50 stands for zero in the data rows.
Here is a table of points, one per row:
44,42,39,34,43,53,32,58,25,53,68,61,49,44,52,56,37,73,63,55,40,67,61,58,51,65,48,35,61,42,44,67,36,43,34,32,25,62,14,40,48,61,57,60,68,28,69,41,74,49,66,41,28,46,45,53,46,39,34,64,61
32,39,72,66,55,34,61,53,33,30,37,39,40,46,56,36,34,36,35,72,67,34,46,19,56,1,61,58,61,49,36,36,73,66,43,20,40,65,51,55,59,51,42,61,62,55,68,49,52,56,42,78,54,54,53,52,46,29,41,58,68
54,20,39,33,49,53,19,47,40,64,41,56,51,63,52,48,67,34,43,49,55,33,40,38,72,59,38,39,51,67,51,39,42,63,46,43,68,80,53,59,53,33,46,59,58,65,47,68,61,94,60,52,59,32,34,52,67,59,49,27,35
75,37,45,26,72,28,60,18,80,95,41,55,21,43,55,39,35,68,43,26,34,52,46,59,25,0,49,63,50,36,30,48,49,54,50,61,49,42,47,47,69,42,59,55,47,50,35,55,53,60,55,22,26,39,20,60,63,40,40,67,71
53,50,28,38,27,30,41,70,35,53,43,64,48,45,63,41,55,49,47,48,56,27,47,76,29,40,62,71,86,11,52,50,71,45,81,69,50,42,41,44,41,48,86,75,63,51,65,30,62,40,41,54,89,22,27,41,46,64,74,27,67
45,52,57,74,59,70,53,36,59,26,44,52,75,47,35,18,70,71,44,52,57,33,42,65,41,32,62,55,55,65,61,51,57,63,31,60,57,46,68,63,43,49,55,49,33,59,70,39,79,31,63,34,48,30,52,60,55,50,27,56,58
37,43,83,48,80,32,65,64,38,30,25,42,35,28,68,36,45,47,62,27,63,54,44,53,59,46,36,37,15,46,58,50,43,35,50,53,44,57,45,58,30,36,65,30,54,57,40,31,47,45,59,43,52,39,52,38,42,49,49,27,56
40,50,71,21,42,67,60,35,48,43,76,59,47,49,74,64,67,71,17,42,82,38,71,59,37,83,76,51,59,11,41,21,34,58,37,46,73,51,59,23,51,33,35,51,57,59,33,53,29,47,25,43,34,53,40,42,34,40,28,33,42
47,56,40,35,23,41,38,55,27,54,54,59,44,53,36,62,40,67,62,56,79,55,20,69,49,21,35,61,49,37,65,63,39,67,56,51,49,70,60,64,62,34,53,39,23,42,42,50,50,52,52,38,43,73,51,37,31,53,27,60,38
68,72,63,53,38,49,43,61,78,58,72,71,31,56,42,48,70,69,75,48,54,74,76,35,75,28,65,49,65,54,24,62,54,64,44,51,36,38,53,83,43,26,50,48,67,58,51,58,38,32,50,62,53,33,55,38,39,49,63,47,35
57,40,49,34,42,55,67,59,76,55,35,15,65,43,53,74,23,51,66,58,63,23,57,45,47,51,39,72,65,64,62,52,56,63,37,67,52,42,36,50,33,53,45,45,63,35,69,76,31,32,48,43,37,39,44,41,65,50,49,45,43
61,60,32,52,73,25,63,49,38,17,81,23,58,72,34,63,41,49,47,45,15,60,59,37,36,33,44,36,61,42,51,36,45,43,56,46,38,44,53,56,39,28,55,33,42,42,49,49,56,69,32,59,56,55,50,62,71,50,34,23,49
73,61,58,48,50,35,23,7,80,56,24,52,54,50,53,67,51,44,48,70,62,58,64,58,52,73,41,58,51,58,59,37,45,47,68,32,44,54,63,40,37,57,64,44,53,38,48,62,67,40,38,52,66,63,61,55,41,57,43,63,84
61,43,42,58,39,64,81,92,77,52,57,45,31,33,52,71,45,41,33,54,34,42,65,51,57,42,19,46,43,32,52,50,31,56,51,35,53,48,81,49,50,55,51,81,34,62,42,47,55,57,54,64,45,35,77,53,55,62,46,63,61
30,49,44,39,31,56,34,51,30,61,53,64,48,49,59,47,42,62,42,39,15,45,71,76,40,38,38,69,34,83,67,27,62,53,73,52,51,28,44,72,38,43,35,65,62,60,41,49,43,48,54,61,42,74,68,52,53,28,52,43,56
48,55,38,65,67,89,41,38,47,57,40,37,80,41,42,47,56,51,37,1,72,34,37,56,51,39,50,50,53,19,51,79,55,34,52,45,39,47,70,79,34,50,39,46,85,12,37,58,44,74,56,84,44,54,55,60,41,50,63,61,66
42,43,28,42,36,54,37,56,39,49,49,53,49,57,45,53,54,32,67,26,77,43,73,51,64,17,78,53,25,69,19,55,45,42,36,56,48,60,48,26,43,51,45,52,37,39,46,46,45,44,26,36,50,61,65,43,74,74,49,38,78
68,66,61,65,30,43,62,62,70,65,56,61,37,54,36,53,65,37,32,51,22,32,25,24,52,61,55,65,44,46,43,53,26,43,41,73,63,61,25,46,56,43,32,25,55,51,57,24,54,46,61,64,47,67,58,49,47,43,54,48,79
52,71,60,49,44,63,53,55,71,54,54,79,22,48,43,61,36,50,62,46,36,41,36,23,47,49,68,44,48,56,58,61,62,46,49,29,58,37,65,53,38,88,50,54,45,48,50,39,61,77,43,34,61,71,24,49,54,63,55,21,27
56,48,63,69,59,60,55,46,48,50,44,47,85,45,42,13,45,67,53,58,43,63,55,49,53,48,48,53,56,40,54,68,62,82,65,32,49,42,27,21,43,53,55,44,24,66,25,50,32,69,59,50,35,54,49,47,50,69,59,42,62
56,47,40,61,84,18,67,58,42,38,87,43,46,75,45,58,52,67,47,38,62,39,54,68,52,35,52,64,24,61,85,54,46,32,53,34,68,64,40,46,58,70,41,54,53,52,41,61,45,30,45,61,60,38,36,47,53,57,66,76,42
48,56,71,72,49,57,48,35,52,51,34,54,83,48,28,23,26,55,60,59,39,63,53,57,44,38,41,50,58,44,40,49,36,5,43,57,66,63,59,45,71,58,51,62,58,51,30,61,49,46,38,53,51,31,59,30,50,42,49,29,27
40,25,36,58,40,62,57,41,74,44,26,24,59,57,70,92,72,74,48,49,43,60,26,61,57,23,63,49,44,37,37,61,46,39,63,40,47,34,41,43,63,55,60,43,45,69,65,55,55,44,43,46,46,58,64,52,45,29,77,34,33
64,79,53,63,28,53,60,67,70,59,66,58,36,41,48,49,73,23,55,36,75,47,36,67,47,44,49,22,45,71,62,34,72,46,46,52,52,46,24,34,63,46,65,53,41,38,49,76,61,75,50,53,45,41,54,65,46,31,46,47,45
47,42,62,74,61,56,51,35,55,49,34,60,61,55,32,26,49,29,48,42,62,55,46,60,46,51,29,40,32,38,45,33,34,70,65,56,26,29,33,43,56,53,33,72,51,41,78,35,36,29,44,52,51,60,26,48,62,54,49,63,20
52,62,41,53,91,22,56,59,33,48,69,29,49,56,49,58,64,60,40,87,70,34,30,52,66,54,43,33,53,67,21,47,58,47,60,78,41,32,63,58,64,66,50,64,69,48,37,34,39,65,62,40,49,57,55,50,50,46,45,38,52
51,44,38,64,39,59,63,45,70,66,40,16,59,51,84,70,29,51,56,50,49,84,59,55,30,60,72,42,58,60,55,50,68,50,43,61,51,75,57,64,49,35,38,51,56,52,49,24,41,46,68,51,57,48,33,58,48,67,43,62,37
38,46,41,33,46,47,45,36,33,57,54,62,58,42,65,49,53,26,51,47,25,40,35,20,64,68,62,40,45,56,58,82,54,54,52,61,52,50,54,62,65,35,76,62,32,47,39,56,27,26,19,48,46,44,50,65,67,36,51,68,51
43,55,47,30,52,69,35,45,33,51,58,58,50,44,65,52,49,30,23,75,44,67,47,43,55,3,64,67,55,61,74,41,12,48,47,68,34,46,47,39,52,65,37,44,37,44,52,50,40,49,60,50,50,27,45,67,29,53,70,37,45
34,39,49,66,69,25,60,67,32,17,24,48,26,41,41,33,51,44,64,41,37,65,65,58,40,65,69,62,78,43,37,52,41,54,55,55,72,49,59,49,58,52,41,45,56,41,43,74,57,57,60,38,40,57,57,62,42,52,73,70,35
44,53,39,33,38,53,33,47,36,55,58,48,52,55,53,48,53,29,31,48,27,41,59,38,61,26,23,38,43,37,38,55,83,38,41,55,66,50,67,24,38,64,57,25,62,73,53,57,57,27,72,44,48,60,37,31,29,65,45,68,31
55,42,53,23,58,73,42,50,29,64,58,53,38,51,53,44,54,60,68,53,63,64,47,47,29,66,42,57,57,46,54,36,63,35,35,63,44,38,54,57,70,53,43,35,27,65,69,54,54,52,45,61,76,58,75,32,65,54,66,79,67
These points spread out most along one direction. Take the direction at right angles to it along which they spread out most. Go by this last direction. How far along it is each point below, from 0 to 99? 50 is the average, and the first point above lies past it. One standard deviation of the points above along it is 16.
61,60,32,52,73,25,63,49,38,17,81,23,58,72,34,63,41,49,47,45,15,60,59,37,36,33,44,36,61,42,51,36,45,43,56,46,38,44,53,56,39,28,55,33,42,42,49,49,56,69,32,59,56,55,50,62,71,50,34,23,49 22
68,66,61,65,30,43,62,62,70,65,56,61,37,54,36,53,65,37,32,51,22,32,25,24,52,61,55,65,44,46,43,53,26,43,41,73,63,61,25,46,56,43,32,25,55,51,57,24,54,46,61,64,47,67,58,49,47,43,54,48,79 29
75,37,45,26,72,28,60,18,80,95,41,55,21,43,55,39,35,68,43,26,34,52,46,59,25,0,49,63,50,36,30,48,49,54,50,61,49,42,47,47,69,42,59,55,47,50,35,55,53,60,55,22,26,39,20,60,63,40,40,67,71 71
30,49,44,39,31,56,34,51,30,61,53,64,48,49,59,47,42,62,42,39,15,45,71,76,40,38,38,69,34,83,67,27,62,53,73,52,51,28,44,72,38,43,35,65,62,60,41,49,43,48,54,61,42,74,68,52,53,28,52,43,56 49
38,46,41,33,46,47,45,36,33,57,54,62,58,42,65,49,53,26,51,47,25,40,35,20,64,68,62,40,45,56,58,82,54,54,52,61,52,50,54,62,65,35,76,62,32,47,39,56,27,26,19,48,46,44,50,65,67,36,51,68,51 44
73,61,58,48,50,35,23,7,80,56,24,52,54,50,53,67,51,44,48,70,62,58,64,58,52,73,41,58,51,58,59,37,45,47,68,32,44,54,63,40,37,57,64,44,53,38,48,62,67,40,38,52,66,63,61,55,41,57,43,63,84 69
52,62,41,53,91,22,56,59,33,48,69,29,49,56,49,58,64,60,40,87,70,34,30,52,66,54,43,33,53,67,21,47,58,47,60,78,41,32,63,58,64,66,50,64,69,48,37,34,39,65,62,40,49,57,55,50,50,46,45,38,52 21
47,56,40,35,23,41,38,55,27,54,54,59,44,53,36,62,40,67,62,56,79,55,20,69,49,21,35,61,49,37,65,63,39,67,56,51,49,70,60,64,62,34,53,39,23,42,42,50,50,52,52,38,43,73,51,37,31,53,27,60,38 52
64,79,53,63,28,53,60,67,70,59,66,58,36,41,48,49,73,23,55,36,75,47,36,67,47,44,49,22,45,71,62,34,72,46,46,52,52,46,24,34,63,46,65,53,41,38,49,76,61,75,50,53,45,41,54,65,46,31,46,47,45 32
34,39,49,66,69,25,60,67,32,17,24,48,26,41,41,33,51,44,64,41,37,65,65,58,40,65,69,62,78,43,37,52,41,54,55,55,72,49,59,49,58,52,41,45,56,41,43,74,57,57,60,38,40,57,57,62,42,52,73,70,35 50
52,71,60,49,44,63,53,55,71,54,54,79,22,48,43,61,36,50,62,46,36,41,36,23,47,49,68,44,48,56,58,61,62,46,49,29,58,37,65,53,38,88,50,54,45,48,50,39,61,77,43,34,61,71,24,49,54,63,55,21,27 28
